0: [145 126 156 194  84 170  99 141 126  83 166 173 101 135 169 150 135 147 110 122 119 158 122 102 155 108 139  84 105 101 126 151]
1: [122 190 183  65  96 119 117  80 209 148  70  88  56 108 116 155  79 118 145  98  94  84  94 171  90 108  83 124 151 181  94 113]
2: [145 143 167 160 103 121  63 134 138 105 152 145  89 114 139 180 160  98 138  93 125 128 125  84 142  87 128 146 121  85 142 133]
3: [ 93 130 136 156 131 133 137 131 122 135 114 119 149 144  98 141 143 159 140 162 125 124 107 127 120 127 123 151 150 100  95  90]
4: [121 157 142 136 128 143  93 132 137 109 123 142 126 130 155 143 131 111 117 136 115 110 175  98 109 119 123 153 156 113 129 134]
5: [141 141 164 136 129 119 110 139 107 114 134 121 145 135 132 126 119 140 139 130 110 135 152 123 152 104 139 138 156 108 138  98]
6: [128 104  55 144 121 156 114  98 121  90 122 147 153 116 117  85 119 127  92 152 150 139 146 141  77 168 142 162 129 123  99 138]
7: [113 133 114 152  94 169 173  83 160 144 114 157 121 130 103 105 115 100 130 121 144 111 100 121 122 127 113  85  96 179  87 164]
8: [128 117 130 110 171 163 154  99 114 115 128 115 186 109 127 141 167 119 118 101 153  59 116 189  58 200 122 127  61 148  88 174]
9: [128 111 107 125 146 103 164 129 117 148 125 118 128 117 109 131 124 121 130 133 142 132 107 125 141 120 134 129 127 144 139 147]
10: [121 126  96 115 138 125 145 103 124  92 120 129 140 129  99 114 103 168 145 145 145 131 117 183  77 151 136 152 143 101 108 128]
11: [116  84  56 136 125 119 140 139 144 146 135 130  98 132 103  85 108 147  87 147 131 182 121 119 111 122 147 135 146 145 124 123]
12: [139 113 179 150 136 151 138 131 143 121 125 138 132 120 164 118 142 102 123 134 117 121 118  89 163 134 153 110 122 155 149 121]
13: [145 141 170 157 108 120  74 141 136 107 156 140  89 118 139 183 160  99 140  92 123 129 122  85 152  91 131 144 116  87 139 132]
14: [129 105  55 146 118 156 112  99 120  93 127 147 153 119 116  87 117 121  90 150 149 141 144 141  75 166 144 159 128 123 100 141]
15: [126 103  56 148 118 157 108 103 123  92 118 149 156 119 112  86 115 129  93 153 149 138 144 137  77 167 144 166 130 126 101 136]
16: [138 111 174 154 132 150 138 134 140 121 123 138 129 113 158 122 144 107 124 131 116 123 113  90 167 133 149 108 121 156 154 115]
17: [130 118 132 116 173 163 155 101 113 123 128 116 185 111 128 137 168 116 120 101 154  57 117 186  56 199 120 128  62 146  92 177]
18: [129 117 130 113 170 162 154  99 113 122 126 113 187 108 127 138 167 117 115 100 153  58 115 190  55 201 119 128  59 149  91 176]
19: [141 142 157 139 129 126 112 143 110 117 138 123 145 133 135 124 120 136 134 129 109 131 152 127 140 109 135 137 156 114 135 107]
20: [ 98 150 102 104 103 144 123 114 159 166 115 109 105 128 118 166 120 113  90  88 116  99  92 159  98 124 104 118  81 169  84 174]
21: [161 129 113  94 100 121 154  60 193 101  96 156  84  94  98  51  73 123 140 136 141 127 118 164  85 156 110 105 152 158 144 109]
22: [142 141 168 158 110 119  71 140 132 109 157 142  91 118 142 183 149  96 139  91 122 128 126  85 152  89 130 142 117  83 142 135]
23: [141 139 159 138 125 122 107 140 104 113 136 125 143 132 134 124 118 138 136 129 110 131 154 126 144 108 133 137 159 112 136 105]
24: [139 111 180 150 135 150 137 135 142 120 124 139 128 112 160 120 141 102 126 136 114 121 115  90 167 136 150 105 124 153 152 117]
25: [ 97 137 110 126 123 114 139 121 154 131 131 129  91 151 108 156 128 129 147 110 136 130 120 112 116 101 145 163 133 108  94 156]
26: [126 114 113 125 143 107 156 125 117 151 122 116 127 115 114 137 124 123 128 134 140 130 107 126 141 116 127 126 121 145 135 142]
27: [123 166 148  98 144  92 111 185  83 150 127 150 109 151 187 147 126 123 167 139 121 172 177  89 203  80 149 134 154  93 195 122]
28: [ 89 145  76 155 125 115 123 143 100 161  84 152 122 125 151  98  86 131 167 166 124 132 121 118 187  89 164 142 185 160 157 164]
29: [108 106  73 112 130  99 131 165 116 175 119 131 112 111 124 125 111 147 125 178 140 142 105 150 132 109  92 114 161 145 149 135]
30: [143 139 159 139 131 127 110 139 107 115 137 124 148 134 136 124 121 135 134 126 110 129 153 129 141 111 139 131 152 113 134 106]
31: [142 143 162 139 130 125 110 141 105 117 138 123 143 131 135 125 121 138 133 132 112 132 152 123 145 108 137 137 157 109 137 101]

[ 95 134 137 157 132 135 141 132 127 135 115 124 146 145 100 138 141 157 138 158 126 122 110 123 118 129 120 150 148  99  95  88] 3 19 31 30 23
[ 95 134 139 154 132 133 139 133 128 135 114 118 146 148 101 141 140 159 141 163 124 125 110 126 120 126 122 151 153  96  96  86] 3 19 31 5 30
[120 156 141 137 130 144  96 138 137 110 122 137 127 133 159 144 133 113 119 135 114 104 177 100 111 119 118 158 157 111 126 134] 4 19 30 23 31
[115  89  58 134 124 123 140 138 146 147 135 134 102 138 103  83 105 149  88 144 131 181 125 115 113 127 144 134 145 140 120 120] 11 9 29 26 14
[133 131 123 166 111 153 137 111 140 129 152 148  92 121 147 137 128 109  92 124 126 112 112 120 135 121 104  86  85 162 101 164] 7 26 20 16 12
[154 146 191  83 195  76 193 164 111 187 146 117 105 155 169 121 125 117 175 112 131 163 169  96 218  96 142  86 121 136 189  98] 27 5 24 12 16
[ 97 133 138 155 134 132 139 133 126 134 112 118 148 144 100 140 142 159 139 159 124 124 108 124 121 128 123 148 151  97  97  87] 3 19 31 30 5
[119 152 141 136 129 146  97 133 140 106 124 142 128 132 158 138 130 111 119 136 112 107 176  97 110 123 119 154 155 110 125 132] 4 19 30 23 31
[133 148  96  79 149 126 123 149 129 108 143 152  95 135 213  94 105 144  78 170 131 150 192 128 135 172 116  97 124 108 184 131] 4 19 30 31 23
[ 96 133 140 157 134 132 142 129 125 132 113 119 149 146  97 136 141 161 142 162 126 127 106 127 122 128 127 149 153  99  98  85] 3 19 31 5 30
[140 131 161  97 109 118  98 117 150 124 124  75 129 117 121 162 141 135 112  99 113 129  93 165 155 153 104  96  87 150 130  92] 26 30 20 16 19
[133 114  87  95  95  88 135 152 134 171 111 175 112  98 118  88 108  97 170 149 147 127 104 138 142 107 115 110 160 152 197 152] 29 9 26 28 11
[109 120  82  99 101 122 115 157 132 144 102 144 142 134 131  97 103 147 137 163 132 126 133 151 104 130 104 131 174 139 141 137] 29 26 10 9 11
[123 125  93 114 140 122 146 105 123  95 119 127 138 128 105 111 102 170 142 151 148 135 121 183  77 155 136 153 141 101 111 129] 10 6 15 14 3
[ 91  90  34 117 112  96 150 134 137 130 138 124 134 136  92 102 122 153 118 149 161 172  88 158 120 152 132 113 111 139 128 141] 11 9 29 26 10
